[[-38.7 -11.3  12.2  -4.6 -30.4 -37.1  -4.9  -5.7 -12.7 -36.7   6.4  -1.7
   41.9  -2.2]
 [-19.5  42.6 -23.3  -3.2  18.8  14.7  15.8 -35.9  29.4  17.9 -11.1  27.0
    6.0 -27.4]
 [ 56.7 -12.7   9.4  -5.9  19.2  18.5  -2.0  36.0 -16.6  30.6  -8.4 -11.7
   27.5   7.5]
 [-23.1 -12.8  25.1  20.2  18.8  15.2  20.3 -14.0   2.7  14.2  10.1 -17.1
  -10.5  20.4]
 [ 27.8  45.6 -27.1 -12.4  35.9  54.9 -10.7  25.4  44.7  65.7  -5.6  24.3
  -25.6 -33.7]
 [ 39.3  13.1 -13.4  -3.1   8.2  19.1 -17.5  49.5  22.0  15.9 -13.9  -6.2
  -11.7  -8.8]
 [  4.4   5.9  -2.0   1.1  10.5  -0.7   9.2  14.4  17.6   1.4  14.6   6.2
   25.7  -9.5]
 [ 28.0  20.6 -27.6 -18.0 -24.0 -34.4  19.3  34.3   5.2 -38.1 -17.5   1.5
   38.6 -24.6]
 [ -4.3  48.2 -49.7  -6.5 -47.4 -63.6   3.4  -1.8  37.9 -69.6 -46.6  29.8
   -2.2 -41.7]
 [-25.3  45.0 -42.2 -18.8  43.2  53.2  11.4 -10.4  38.3  48.5  -6.2  27.0
  -18.7 -38.8]
 [-62.8  20.0 -15.1   2.6 -25.5 -18.7  11.3 -52.8  31.8 -26.6  11.1  28.1
    4.3 -13.0]]
Find the entry just left of 34.3.
A: 19.3
The minimum: -69.6
Find the entry just right of the smallest entry.
A: -46.6
The entry just right of 30.6 is -8.4
The entry just left of -5.6 -> 65.7
The entry just right of 20.0: -15.1
The entry just left of -35.9: 15.8
Find the entry just left of 11.4.
A: 53.2
The entry just left of the smallest entry: 37.9
Find the entry just right of 38.3.
A: 48.5
The entry just left of 37.9 is -1.8

Read these off the table that follows.
1) Give the entry just right of -16.9.
2) Give the first entry in reading order.
3) Give the entry just right of the centre entry.
4) Give the entry just left of the largest entry.
((-5.5, -11.0, -18.7, -7.4, -14.0, -13.8, -23.4, -13.1, 7.9, -15.0, -16.2, -14.5, -12.8, -8.3, -13.7), (-17.2, -6.7, -18.7, -7.4, -14.0, 27.4, -23.4, -13.7, -3.5, -14.5, -6.3, -13.0, -12.8, -8.3, -24.7), (-17.2, -6.7, -18.7, -7.4, -15.2, -16.9, -23.4, -23.0, -2.6, -15.0, -16.2, -7.5, -12.8, -8.3, -13.7))
1) -23.4
2) -5.5
3) -3.5
4) -14.0

[[-0.249 -0.107  0.028  0.200  0.167  0.083 -0.239  0.004 -0.161  0.153
   0.114 -0.076  0.203  0.076]
 [-0.117  0.007 -0.267  0.145 -0.177 -0.078 -0.018  0.211 -0.282  0.101
  -0.019 -0.154 -0.280 -0.264]
 [-0.207 -0.056  0.060  0.191 -0.041  0.097 -0.084 -0.151 -0.097 -0.235
  -0.179 -0.066  0.139  0.209]
 [-0.152 -0.236 -0.282  0.022 -0.245 -0.077  0.158 -0.128 -0.225  0.150
  -0.256  0.172  0.053 -0.223]
 [ 0.046 -0.187 -0.021 -0.222 -0.250 -0.146  0.091  0.145 -0.203  0.171
   0.033 -0.133  0.178 -0.156]]
Give the entry just left of 0.172.
-0.256
Give the entry just left of 0.150.
-0.225
The entry just right of -0.225: 0.150
The entry just right of -0.179 -> -0.066
The entry just right of -0.245: -0.077
The entry just left of the largest entry is -0.018
The entry just left of 0.167 is 0.200
Give the entry just left of -0.177.
0.145
The entry just left of 0.209: 0.139
Give the entry just right of -0.239.
0.004
The entry just right of -0.107 -> 0.028
The entry just right of the largest entry -> -0.282
The entry just right of 0.053: -0.223

B = [-1.06, 0.88, -0.75, -1.60, 0.43, -1.56, -1.06, 1.26, 1.38, -0.24, 0.30, 1.15, 0.23, -0.54, -0.44]
Give the entry just right of 1.15.
0.23
Give the centre entry.
1.26
Give the minimum.
-1.60
The entry just right of the smallest entry is 0.43
The entry just right of 0.43 is -1.56
The entry just left of the centre entry -> -1.06

Questions about the array below. Counting starts at 1.
1) Give the entry in row 1 and column 2.
2) Give the entry just left of 5850.
3) Give the bottom entry of the column that holds the largest entry.
4) Give the entry at row 1, column 3.
5) Give the entry directly below the largest entry.
6) Give the entry in the bottom-right corner.
7) Give the entry just left of the largest entry.
8) Give the entry directly above the largest entry.
[[6785 4370 5564 4823 5960 5850 4050 7417 6307 6305 4049 3226]
 [4944 4375 4983 5132 3276 5144 4475 3541 3272 2114 4488 6075]
 [4680 4302 3685 5712 5945 3774 5560 4358 6108 6024 7181 1599]
 [5350 5111 5071 4068 6072 5894 5497 5370 4741 8380 7003 3029]
 [5012 4719 5870 5120 4389 6208 1937 4844 5327 6888 5670 6503]
 [4530 6098 3729 3963 5688 3409 5646 7334 3026 3118 4137 3056]
 [3780 7115 4132 5266 7071 3309 3603 4774 5495 4633 5473 6779]]
1) 4370
2) 5960
3) 4633
4) 5564
5) 6888
6) 6779
7) 4741
8) 6024

W =
-3.76	-12.58	5.67	7.30	-6.62	-6.68	-12.11	-10.04	-8.90	21.62
-0.86	1.53	-6.16	2.88	-13.20	5.37	-2.44	-11.73	-6.89	4.00
-9.56	-4.43	-9.87	-1.83	-14.66	-3.82	-7.31	-6.64	-17.08	5.00
0.57	-24.71	5.75	-6.63	-11.42	4.91	-6.07	-5.56	-12.42	-6.52
-13.44	-8.79	-6.49	11.67	-7.85	6.95	-1.35	-15.67	-1.34	2.58
-11.39	2.16	-7.37	5.10	-10.04	7.85	-5.52	8.06	-14.79	-14.00
-2.25	-0.89	-6.31	0.73	-20.79	2.05	-25.23	-18.86	6.44	-4.68
-26.44	6.18	-15.59	-7.19	-15.35	4.59	-13.23	-5.20	-13.53	10.28
The last entry in the row that holds the smallest entry: 10.28
The first entry of the smallest entry's row: -26.44
The entry just left of the largest entry is -8.90
The top entry of the column that holds the smallest entry: -3.76
The largest entry in the last column: 21.62
The third entry from the end, reading row by row is -5.20
The entry directly below 5.75: -6.49
Which number is the entry just right of -7.31?
Answer: -6.64
The 2nd entry from the end, reading row by row -> -13.53
The third entry on the main diagonal -> -9.87
Which number is the entry directly below 11.67?
Answer: 5.10
Which number is the entry directly above -13.23?
Answer: -25.23
The second entry, reading row by row is -12.58
Which number is the third entry in reading order?
Answer: 5.67
The 2nd largest entry -> 11.67
Which number is the fourth entry, reading row by row?
Answer: 7.30
The entry just right of the smallest entry: 6.18
Which number is the entry directly above -6.52?
Answer: 5.00
The entry directly above the smallest entry: -2.25
The largest entry in the first column is 0.57
Which number is the entry just right of 0.73?
Answer: -20.79
The fifth entry from the end, reading row by row is 4.59
The entry just right of 6.44 -> -4.68
The smallest entry in the last column is -14.00
The entry directly above -6.64: -11.73
